Rotation paths and how fast each direction turns (degrees a step):
Each turn is a multiple of 5 degrees from 10 to 175, or 0.
Each row of a path follows its step; steps can be skipped.

step 0: [-32  -5   1   9   9   4  28  13 -14 -40  26  22   7   5 -29  18  18   1
  10   3   4 -26 -48   4   8  -4 -39   0  12   4   5 -27 -12 -10  11 -14
  13 -11 -28 -13   7  17 -20  -7   2 -13 -27  -7  13   3]
step 1: [ -9 -37  32 -22 -18  16  16  28  15 -13  48  -8 -11   3  17   1 -15 -13
  33  29  20 -31 -22  -2 -16   9 -13 -12 -13 -14   6 -12   8  -7  -1 -29
  14  16  -3 -10  12  12 -15  10  -9  -7  14   6  24  -5]
step 2: [ -2  -5  22   9  -7   4  -2 -11  19 -24  46 -14 -13   1 -16 -13 -23  13
 -10  10   8 -26 -33   3 -42  13  -9 -28  28   7  13 -19   6 -20 -18   1
 -20 -25  10 -12 -17   1  -2 -22  12  -5  37  -4 -11   1]
step 8: [-26 -38   5  14  -5 -18   2  -9   2 -29  19  10 -29 -12 -26  24  -3  18
   0  -1   9 -22 -27   9 -29   5  19  16  26   8  20  10  13 -22 -23  18
 -17   2  -5  22 -35   4 -22 -10   0  12   9  25 -17  12]
step 14: [-17 -33   6  13  -8 -12   6 -29 -22 -22  28  10 -29  10   3  -8  11  -6
  14  12  -7 -23 -39 -10 -21   6   7 -17   1 -19   9  13  41   0 -11  -6
   6  -5  12  29 -20  30  -9  33 -20  -1 -15  19  -2 -11]
step 15: [ -3 -10  13  21   3  -1  -5 -14  19 -13  23 -22  -6  28 -10 -37   6   4
   4  -9  34 -22 -17 -17   2 -10 -32  -3  26 -17  19 -46   5   5   5 -16
  -3 -34  11   7  -4   4 -17  15  -2   9 -33  18 -11 -24]
step 22: [-13 -36  20 -14   0 -26  20   2   0  10   4  30 -40  -7  -2 -10   3   1
   0  28  38 -30 -17  -2 -34  14   0  -2  -1 -10 -41 -15   5  -1  19 -29
   1   4  16 -14   5  -3  -1 -37  -8  -2 -12  -5   0  10]
step 23: [-22 -13  20 -17 -14 -19  11  24 -19  -9   3  -2  -8 -22   9   6 -20 -18
  -1  23  18 -25  -3  -2  -3   2  -7   0  23  -9   9 -22  -2 -18 -10  -2
 -35 -29  26 -14   5 -14  -7 -30  16   9  15  39 -42 -21]
step 26: [-24 -16  13  -3 -25  18  17   1  19 -31   5  26   9  28   9  22   5  14
  18  31   5  -5  21   4   8  -7 -14  14  36  -8   0 -28   1 -11 -14 -14
   1  -7   5  11   1  33 -11  14  -1 -11 -16  52  19  14]
step 31: [-36  -9  12  13  -5 -14  17  12   2 -25  14   7   7   2 -15  -4   9 -15
  -4  16  15 -34   4  -7  38 -15   1  -1  37 -19  15 -12   6  -3  20  14
  13 -41  36   5  19  19  -9  40  -1 -23  -6  -2   9  10]
Speeds:
[ -4   4   6   8 -12   0  -6  -4  -6   1   6   0   7   2   0  -2   2   7
  -1   5   2   2   7   4   6  -6 -10  -1  13   5  -3   1  -2  -6   3   2
  -1   3  -3   2  -4  -5   1  -1   6   0   5  -2  -3  -2]  135
[  1  -4  -5   6   0  -1  -2  -2   5   2   0  -6  -1   0   6  -3  -1  -8
   8  10   3   1   5   0   1  -3   3  -4  -3   5   8  -5 -14   4  -2  -3
   7  10   5   3   0  -5  -1  -4   6   0  -7   3   1  -3]  175
[  0  -8   6   0  -8   9   7  -1   3   7   1   5   2  -1  -3   1   1   0
   1   2  -5   5  -7   2   6  -1   7  -1  -3  -1  -4   7   8   1   2   4
   0   8   2   0   5  -7 -13   7   7   4  -2   2   2   2]  140
[ 9  1 -2 -5 -1  6 -7 -3 -7 -4  2 -7  2 -8 -3  8 -2 -2  0  1  7 -1 -8  6
 -4 -9 -4  4  2 -3  0 -3  4  2 -5  8  0  9 12  4  4  3  3 -1  1 -4  3 -1
  2  1]  65
[  0  -2   0  -5  -4  -1  -1 -11   3  10   1  -5  -5   2  -2  -2   0   1
   2   3  -6   7  -3   1  -7  -5  -9  -8  -5  -6  -3   2  -4  -3   1   4
  -2 -14   0   5   8  -4  -2  -8  -2  -3  -3  -4   2   0]  140
[ 0 -4  1 -3  2 -1 -2 11 -1 10  1 -1  0  7  7 -8  3  4 -4 -7  6 -2 -9 -7
 -4 -4  7  2  7  0 -4  6 -7  0  1  6 -5 -2  9 -4 -2 -3  4 -5  6  0  0  2
 -1 -4]  55

step 1: [ 24  18  -1  -2  20 -20  16   2  14 -13 -19   2  14  -9  -3 -10 -29   0
 -11  12  22  -9   5  30 -10  26  34  10   9   9  32  -8 -32  33  16 -19
 -11  -9   5  12 -26   6  10  -3  19 -23 -25  23  -2  25]
step 4: [  8  25  -4  33  33  12 -18  10  -4  27   9 -18  -2   6 -16   9   9  13
   4 -12  22  -7 -14  -7  -2  -6  40  -3  11 -17  42   8   8  10 -25  25
   6  -4  21  15  26 -34   5  15  12 -24 -23  -6  -8  -4]
step 5: [ 20  40 -40  -3  26   4  11   0   6  -2  -3 -12   6   7  14   5 -14  -8
  -1  18  14  14  -2  17 -18 -11  30  -1 -39  -6  16  -9 -14  23  -3 -18
  18   0  12 -41 -30   2  14  -3  16  -2  -6 -12 -35   5]
step 11: [-36  33  -9  10  19  -6 -35  24   2 -16   3  -5  -5  17  -5  17 -13  32
 -24  21  14  -2   6  27  13  18  21  34  20   8   0  -6   0  30  11  11
  -2  -1  15 -15 -32  20  22   6  -2  -5   6  13  16 -10]
step 24: [  3   1   6  36  -6  19   1  -6  20   6   1  11  -5   2 -21   1 -12   7
 -25   9  -8  -2 -18  30  36  20   6  17 -15  16  21  29  -9  23   9 -15
  11 -20  -9  17 -22  -5   2  -2 -14 -41  -6  44  20  21]
step 25: [ -7   8   1  31  31  48  31  -4   0 -19  10 -18  22  20  -1  -5 -18 -16
  15  -4   8 -15 -10 -15  14 -30  -3   7  -9  -4 -11  10  20  10  -5   8
 -28   8  23 -19   0 -32  15  16  -7 -12 -16  36  13  -1]
step 26: [  5  -5  -9  36  20  12  -2  20 -11 -14  19  -4  17 -25 -25 -26 -26  -2
  -3   3  14  -5   3 -19  38  20  35 -12 -33 -12  15  15   5 -30  14 -17
   9  17  -9 -25 -18   0   5 -20   6  -4 -14 -18 -14 -14]
step 27: [-22  17   1  31  15   0 -18  25   6 -18   7  12  27  16 -11   4   0  44
  18 -13  39  -5 -14  15  -6  21  10   9   2  12  -6  12  27  25 -24   6
   4 -19  11  12 -17 -19   9 -12  31 -11  -8 -12 -27  -6]
step 28: [ 15  18 -25  35   7   3 -11  32 -12  -8  -6  23 -18  32  12   3 -30 -14
 -28  10 -16   3 -28  30   3   7  -2  -2 -22  24  -8  -7 -13  23  20 -23
  -3  -1  15   0 -25   2  20   1  -7 -21 -23   9 -23   5]
step 32: [  2   6 -30  34   2  -6 -20  15 -26 -25  10  16   3  21 -26  -1  24  -7
   3  -6   2   5 -38  24   3  -4  32  17   2   4  32   0 -10  13 -16   3
  -1 -15  16 -36  -8  -5  -8  -6   1 -10 -22  19 -40   3]
Speeds:
[ -2   4   0  -4   0  -2  -4  -9   1   9  -7  -8  -6  -1  -1   6   1   1
  -9  -1   6   7   9  -1   1  -2   5  10   0  -1  -1 -10   3  -1   4   5
   5   1   5  -6   5   3   3   3   4   1   5  -3   5   5]  10
[ 5 -4 -1 -2 -7 -9 -5  1  0 -8 -4  5  5  5 -5  1  4  6  1 -7 10 -7  1  0
 -7  3  2  5 -7  4 -8  4 -5 -4 -2 -6  5 -4  7 -1 -5  7  4 -2  1  5  0 -2
  1  8]  85
[-2 -6  4  1  5  4 -3 -1  4 -3  3 -6 -1  1 -8 -4 -6 -1 -2  6 -7 -5  7  8
  1 -4 -4  1  1 -3 -4  5 -5 -2 -3  2 -6  5 11  1  0  9  5  2 -5  1 11  7
  5 -1]  80
[  1   1   1 -11   6   1   4  -5  -7  -3   2  -9   3  -2  -4   6   0   7
  -3   2 -10 -12  -7   0   0   3   5   3   6   6   2   5   1  -2   6   0
   3 -10  -1  -6   5   0  -1  -1  -4   0  -4   1  -1   3]  35
[  0  -2   1   2   4  -1   3 -10   5   0  -1   2 -13   1   0  -4  -5  -2
   3   5   5  -9  -4   3  -5   4  -1  10  -2   6  -4  -3   5  -4  -3  -1
  -5   4  -1  11   5  -5  -1   5  -5  -4  -6  -6  -5   2]  120
[ -2   6  -7  -1   4  -2  -6  -2   2  10  -8   6   9  -1  -2  -3  -3 -13
   1   4   1  -5   1  -5  -1  -4  -3   0   0   5   0   1  -7   3  -7  -7
  -4  -8   2  -6   8  -4  -1  -4  -4  -5  -1   2   3   4]  90

step 1: [-15 -11  16   6 -12 -15   5  20 -13 -20  14   5   8  -9   3   3  -4  26
  41   4  33  -2 -41   9 -14   6  36   8  19   5 -39  11  -4 -31   9  33
   3  -6   2  -1   4  10  14 -14  40  -4   8  -7  -2 -10]
step 3: [ 11 -23 -11   1  11  -6 -19  14 -17   4   5  19  -1 -32  -2 -27  19  -1
   1 -15  11  -1  -7  25 -12 -16  19 -21  -4  12   4  29 -14  -3  -8  26
 -31  -5  34 -16  17   6 -38   5  23 -17  16 -29 -35  -9]
step 4: [  3  -9 -34  16 -12  12   6  13   6  18  27  21  10   2 -11  16  -3 -32
  34  15  13  -7  27  15   0 -25  -7  -9 -32  -2   0   6 -36   7  -2   6
   5  36  22   9  39  -4 -22  -2  15 -20   9   1 -17  10]
step 9: [ -9  -8   4 -10  12 -29 -41  29 -22  13  -9  -9  -7 -15  -1  -2  15   1
  48 -11   1  -5 -27  12 -10 -36 -22   0   1  11  -6   0  -9 -39  -2  23
  17 -10  18 -23  -1 -15  -8  11 -13  -5   9  -8 -24 -28]
step 11: [ -5   3  -5  36  29 -15  15 -15  14   0  22   3  -2   5 -35 -20  22   9
  25   3  16  -2 -10 -12 -18 -23  17 -40 -13  -6  -2 -11   6 -13   9  33
   2  25  11 -32   9 -13 -10  14  11  -3 -28  -1 -34  -6]
step 13: [-27  -9  -1   4  24 -12  41  36  12 -30   3  -8  -7  -4 -14 -18   0   2
  16  25   0  -2 -22  23 -25   4  23  14 -23 -26 -24  11   7  -1   8 -10
   0   3  10  -6   3   6 -17 -35  21  23   9 -24 -29   5]
step 18: [-17   8 -12  24  14 -25  14  -3 -18 -13  -6  14   4  17 -11  -5 -19  15
  18   8  43  10  24 -27   9 -19 -18  32 -22 -18   1  30   3   4  -6  25
  -9  -7  22  -2  41 -19  -7  17  21 -23  -1  13  -4  -8]
step 22: [ 25 -12 -28  15 -17  36   3  14  -6   6  20   0  23 -20   7  14   9   4
  46   2  -5 -11 -19   7  -5 -35 -18  -1  11   1   2  -8  -6 -36   9  -1
 -21  12  25 -16  40  -2 -18 -22   8  -7   1 -16 -15  -9]
step 27: [ -5 -12  22  -7  11 -34   3  26  -2  15 -32  37   9 -11  -6  12   2  -5
  25  -7  12   4 -18  21   5 -30 -20  -4 -27   0 -26  14  11 -20   3  -4
  44 -27   0 -18  -4  -5 -14 -27   6  21  -3   3 -25   7]
step 31: [-43 -11 -33  11  18  -6  14  17   3 -27  30  -8 -10  25 -20 -11 -23 -39
  20   8  17   0  12  16  -6  -5   0   8 -18 -19 -15  19  -3 -19  -4   6
  16  36   5  23  16 -17 -10 -13   6 -11  22  -7 -16   1]
Speeds:
[  0   0  -3   3   6   4   3   0   0 -10   0   1   0   1   3  -1  -2   9
 -12   1  -6   8   5   9  -1  -6  -3   1  -9  -5   0   3   7  -1  -1  -4
  -4  -5   5  -8  -5   2   6   3   3   1  -5   2  -6   6]  135
[ -4   2  -6   3  -4   0   1  -6  -2   6 -10   6   8  -4  -1  -2   3   6
  -5   2  -5  -8  -2   2   7  -3  -1   3   5  -5  -2   4   6  -4   8  -7
  -3   0  -6  -3  -2  -3 -14  -2  -1  -1   7   2   3   2]  145
[  4  -8  -4   3  -7 -17  -3  -5   3   2  -2   2   3  -1  -2   2   3   6
  -3  -2   5  -4  -2   5  -5  -1   0   3  -8   2   5   3  -3   7  -2   6
   3   1   3  -3  -8  -1  -4  -1   6  -2  -8   6   5  -5]  45
[ 5  2 -9  1 -2  2  6 -1 -5  6 -3  5  2  3  1  1  3 -3  5 -7 -3  6  4  2
  6 -2  5 11  7 -3  1 -1  5  5 -7  3 -4  0  4 -5  5  0 11 -7  1 -7 -3 -1
  6 -5]  175
[-1 -6  6  2  6  2  4  3 13 -3 -2  4  3 -1  2  8  3  0 -2  5  7 -2 -6 -4
 -3  4  1 12  7 -3 -4  1  3  1 -2  1  4 -8  4 -1 -5  9  1 -8 -8 -1  1  3
 -1  5]  55
[  1  -2   2 -12  -8  -1   4   3  -4   1  -3   2  -7   2   9   2   3   3
  -1  11   2  -2  -9   5   6   6   0  -1  -2   2   3   0   3 -10   0  -2
   3  -7  -2  -2   3  -3   3  -7   8   6  -8  -4   3  -1]  55

step 6: [  4 -32  -6 -18   7  12 -39 -17  -1  15   6  -4 -22 -10   2  24  10  20
  -2  16 -38   2 -36  26 -10  20 -24   1   2 -14 -12   7  -2  -3  -4 -12
   4  -2  -4 -32 -22 -10  31 -28  12  23  47  -3   7 -19]
step 8: [ 18  -2 -13 -17 -20   7 -29  26  12  -8  15 -30  17 -30  28 -32  37   8
 -13  -5   0 -20  21 -12  -2  -8   7  14 -48  -5   1  40  -5   1  14   2
 -29  -5 -12 -15  12  -1  26  16 -17   3  -8  -2  25   1]
step 10: [ 11  -2 -15  13  20 -18  10 -28 -17 -16   9   2  17  28  -9  -1  28 -20
   6  -5  38  -6   6  21  12 -22  39  16 -27 -35  -8  -1  52 -20   2  23
  24  11  12   4  -4  12  13 -12   8   9   6  -9  19 -17]
step 17: [-10 -15   8   4  -6   1 -27 -14  30  -7  33 -25  -7 -39  -6  41  15 -13
   3  16  -1  15  32  10 -19  17  21   2 -20   8 -23 -12  34  18  -8   9
  22   2 -16  14   3  -9   9   2  15 -28   2 -22   9 -37]
step 19: [-17  11   9   7 -30 -16 -24  -9 -16 -32 -19 -35 -31  -1   1 -23  13 -14
  12  12  -1   6  18   6   8  -7  -6  11 -13 -18  29  15  17  12   9 -14
  21  29  35  24  15 -15  -7  33 -29  24  -9  30   3   0]
step 22: [  9 -16  10 -10   7  17  -4  29   1  39  17   8   9  30  -4  -6 -47 -22
 -19  12  23  -8   0  10  30 -19   9  14  -1  -3 -16 -51 -22 -19   3  17
  17   5  28  13 -27 -18 -13   3 -22   6   2  15   5  -7]
step 25: [  9 -14 -27  -7 -29   8 -36  28  41 -20 -13   6 -25   3 -24  11  12   1
  10 -35 -21   1 -20 -12 -25 -15  16   2  11  40  -3 -20  -9   9  18   4
   2 -18 -14  -2 -13  12 -21  -1  12  -4   9  -5  -4  44]
step 27: [-50   8  15   9 -29  -7  -3 -23  34 -16  21  -4  -3  -9  10 -18  18 -35
  -6   1   4  15 -21  10  25   3  20 -12 -19  13 -19  21   1 -26 -23 -31
 -32   7   0 -15 -14   2 -10 -12  27 -12  17   7 -22  -5]
step 29: [ -2  26  -4  15  -9  11  18   9  36   5  13   2  -7  -5  19   7  13   7
 -38  23  -2  11 -17 -16  23 -38 -10   7  13   2 -13  22  11  -7  21  -2
  37   7  14  48 -16   2  10   0 -22 -19 -29  21  25 -20]
step 31: [  5   9   8 -25  -3  -9  17 -24   0  14   2  15 -36  11  -9  11  25  40
  -4 -18  -9  -7  -6  34   0  -2 -38  13  10 -40   9 -28  -1 -28 -34   8
  -5   9  21 -26 -19  -4  -7  -7 -25  14 -10  31  10  -2]
Speeds:
[ -5   0   3   4   0  -5   9   0  -4  -2  -7   5   3   1   1 -10   3  -2
  10   1  -5   6   5  -2  -4   6   1  -3  13   5   1  -6   2   6   7  -2
   3  -6  -3  -4   4  -5   3   5   3   4   1  -2  -1   8]  155
[-3 -1  8 -5  1  4 -1 -8  7 -5  2 -3 12  0  1  0 -5 -3  0 -6  4 -6 -4 -6
 -9  1 -4 -6  3 -6 -3 -1  8  2  6 -2  0 -5  8  9  4  3  2  1  2  1 -5 -1
  9 -2]  115
[ 1  4 -3  2  7  1  7  8  2  4  5  1  4  0  6  0 -7 -5 -4  6  8 -2  1  3
  1  0  5  1  0 -1  0 -4 17  3 -4 -9 -5  1 -3  5 -5 -8  3 -6  5 -2  3  1
 -2  5]  60
[  7  -2   2  -1  11   7  -1  -1   1  -1  -6   0   2  -1   0   0   4  10
  -1   8  -4  -2  -4  -2  -2  -5  -2   4   3   0   8   3   1   1  -3  -7
  -7   4   7 -11   7  -1  -2  -1  -1  -3   1  -7   8   6]  145
[ 0 -5  1 10 -5 -3 -3  3 10 -4 -4 -1  0 -4  3 -2 -8  3 10 -2 -6 -6  0 -2
 -5  4 12 -1 -2  2 -3  7  7 -8 -2  2 -1 10 -4 -4  0  0  2  0 -5  0  1 -2
  4 -2]  40
[  1   5 -10  -4  -7   1   4  -4   0  -1  -8  -5  -1  -7  -6  -7   1   7
  -5  -3   6  -4   1  -4  -5   1   0  -3   0   1   8   2   3   2  -6   6
   0  -3  -5   4  -4  -3  -3   3  -5  -2   9  10   6   7]  65

step 0: [ 27 -36  11  -3   1  13  -9  -2  23   5  -7  -9 -15  -8  19 -16  23  -5
  -8  17 -16 -11  19   6  -1   0  45 -19   4   7 -23   3  -1  21   3 -16
 -13  29   4  16   6  -9   7  28 -23  14  11  -6  10  38]
step 4: [  9 -22 -14 -18 -20   0  27  25  13 -11  20  -4 -19 -11 -36   8 -18  17
 -31   0  -4  -3 -14  17  28  -3 -18 -21  -9   5   0  27 -27  10 -24  -3
  14  11  21 -10   1   1   7  20 -29 -16   7  11   1  -9]
step 7: [ 15  -5   0  15  -5  32 -13  14  -2 -21  20  -9 -10 -18  -4   5  -8  24
  -6   0 -13  18   7  -9  14  -3   3   0   9 -11 -18  12 -12   2   2 -25
   3  39  22  49  12 -19  19  12  -5 -29  -2 -14  13  29]
step 11: [ 31 -34 -23  15  22 -23   7   9  19   3  -8  -7 -13   8  -7  -5 -15 -18
  -9  12  -8  -6  17  23  -7 -18  -3 -18 -18  -7 -28  24 -14   6 -21  -7
 -17 -14  44   9 -12  -1  -7  -9 -17 -14  15  25   2 -11]
step 16: [ 21  -7  -4 -13 -14  10   5   3   3  28   9 -24 -22  21   0 -24   4 -11
  17   0   6 -19  24  12   2  28  -6 -14   0   3   1  11   7 -15  -4   8
  11  -2  17  -7  33 -23  13 -16 -51 -35  11  15  15  -4]
step 18: [ 29 -13   7  -8  11   8 -14 -12  23 -13 -28   9 -11 -10  29   0  -1 -32
  15   6 -20 -12  19  14  -1 -18   0 -12   4  -8 -27  46 -19  -3  19   2
   4  17  23   3  -6  13  -2  -3 -20  -9  -1 -16 -13  35]
step 20: [ -4 -12  10  -6  19  22  10 -10   0  -4  -2 -16 -23 -37  -2 -15  16  32
   4  14   3   3  -9  16  -8 -20  17  -7  13  10 -32  29   7  -8  -8   6
   1  17  -3  -5  15 -10  18  29 -17  42  13  29  15   5]
step 26: [-16   5 -14  17 -17 -16  -1  19  17  21   7  -8  11 -25 -29   1 -11   4
  18  26   2  20  34  23   0 -17 -13 -10 -16  16  29  30 -22 -31   7 -13
   9  -4  13  -2 -28  -2   2 -17 -23   7   7  11   9   6]
step 28: [-10 -29   0   1  16   2 -12  -5  -9 -11  28  10 -19 -11  10  -7  -7 -27
 -10  35 -21   1   6   8  -1  23   5 -22  11 -20  -6 -12 -15 -29  37   9
  -5  14  -1   7  -5  -7  -3 -30 -27   1  -8  34  15 -20]
step 32: [-17 -35 -22  -1 -13  24   9  16   6   4  -1 -26 -13 -10  15   5   8  26
  22   1 -24 -32  27 -12  10  -2   3   5   5 -28  -6 -12  13 -13  -9 -24
  20  22   4  21  -7 -11   2  25   6 -10  25  14  24  12]
Speeds:
[-5  2 -3  7 -1  0  6  2  8 -4  3  1 -7  5 -7  3  2 -1 -6 -1 -5  2  5 -4
 -3  2 -5  0 -3  7  7  5  2  5  5 -2  4 -8 11 -4  7  3  3 -3  3 -4 -1 -6
 11 -4]  145
[-1 12 -2 -3  1  0 -2  1  1  2  0 -1 -2  3 -2  5  7  5 -1 -9  5  1  0  4
  2  2  8  1 -8  2 -2  4 12 -9  1  4  4 -4 -1 -3  4 -7  3 -4 -5  4 -9  9
 -4 -2]  100
[  3   5   0  11  -5   1   2   7  -4  -2   1  -5   2   4   6  -8 -10   4
  -2  -5   0  -2  -2  -2  -2  -4   2   1 -10  -1  -6  11  -4   0   7  -4
  -3   2  -3   3   2  -2  -8  -9   5   4   6  -2  -1  -2]  90
[ -3 -11  -6  -6   8  -2   7   3  -4  -8  -1  -2   1   3  -1   0   5   7
   4   2   0  -3 -14   5  -3  -2  -3  -4  -3  -1  -3   1   3   4   4 -12
   4  -6  -4  -3   0   1  -1   2   3  -3  -3   3  -5  -7]  40
[  5   1  13   5   0   2   4  -5  -2  -3   7   4   4  -4   7  -1   5   3
   4  -1 -11   4   1  -1   0  12  -5   1  -1   5  -8   2   4  -4  -4  -6
   1  -4   4   0  -9   4   4  -2  -4   2   2  -1  -4  -4]  35
[  0   2   1   3  -4   0  -8   2  -3   0  -4   3  -7   0   3   6  -4   4
   0   5  -5  -4  -9 -11   4  -2   4  -1   5  -3  -4  -5   9   1  11  -1
  -1   0   9   3  -1  11  -3   1  -2  -1   1  11   1   1]  100
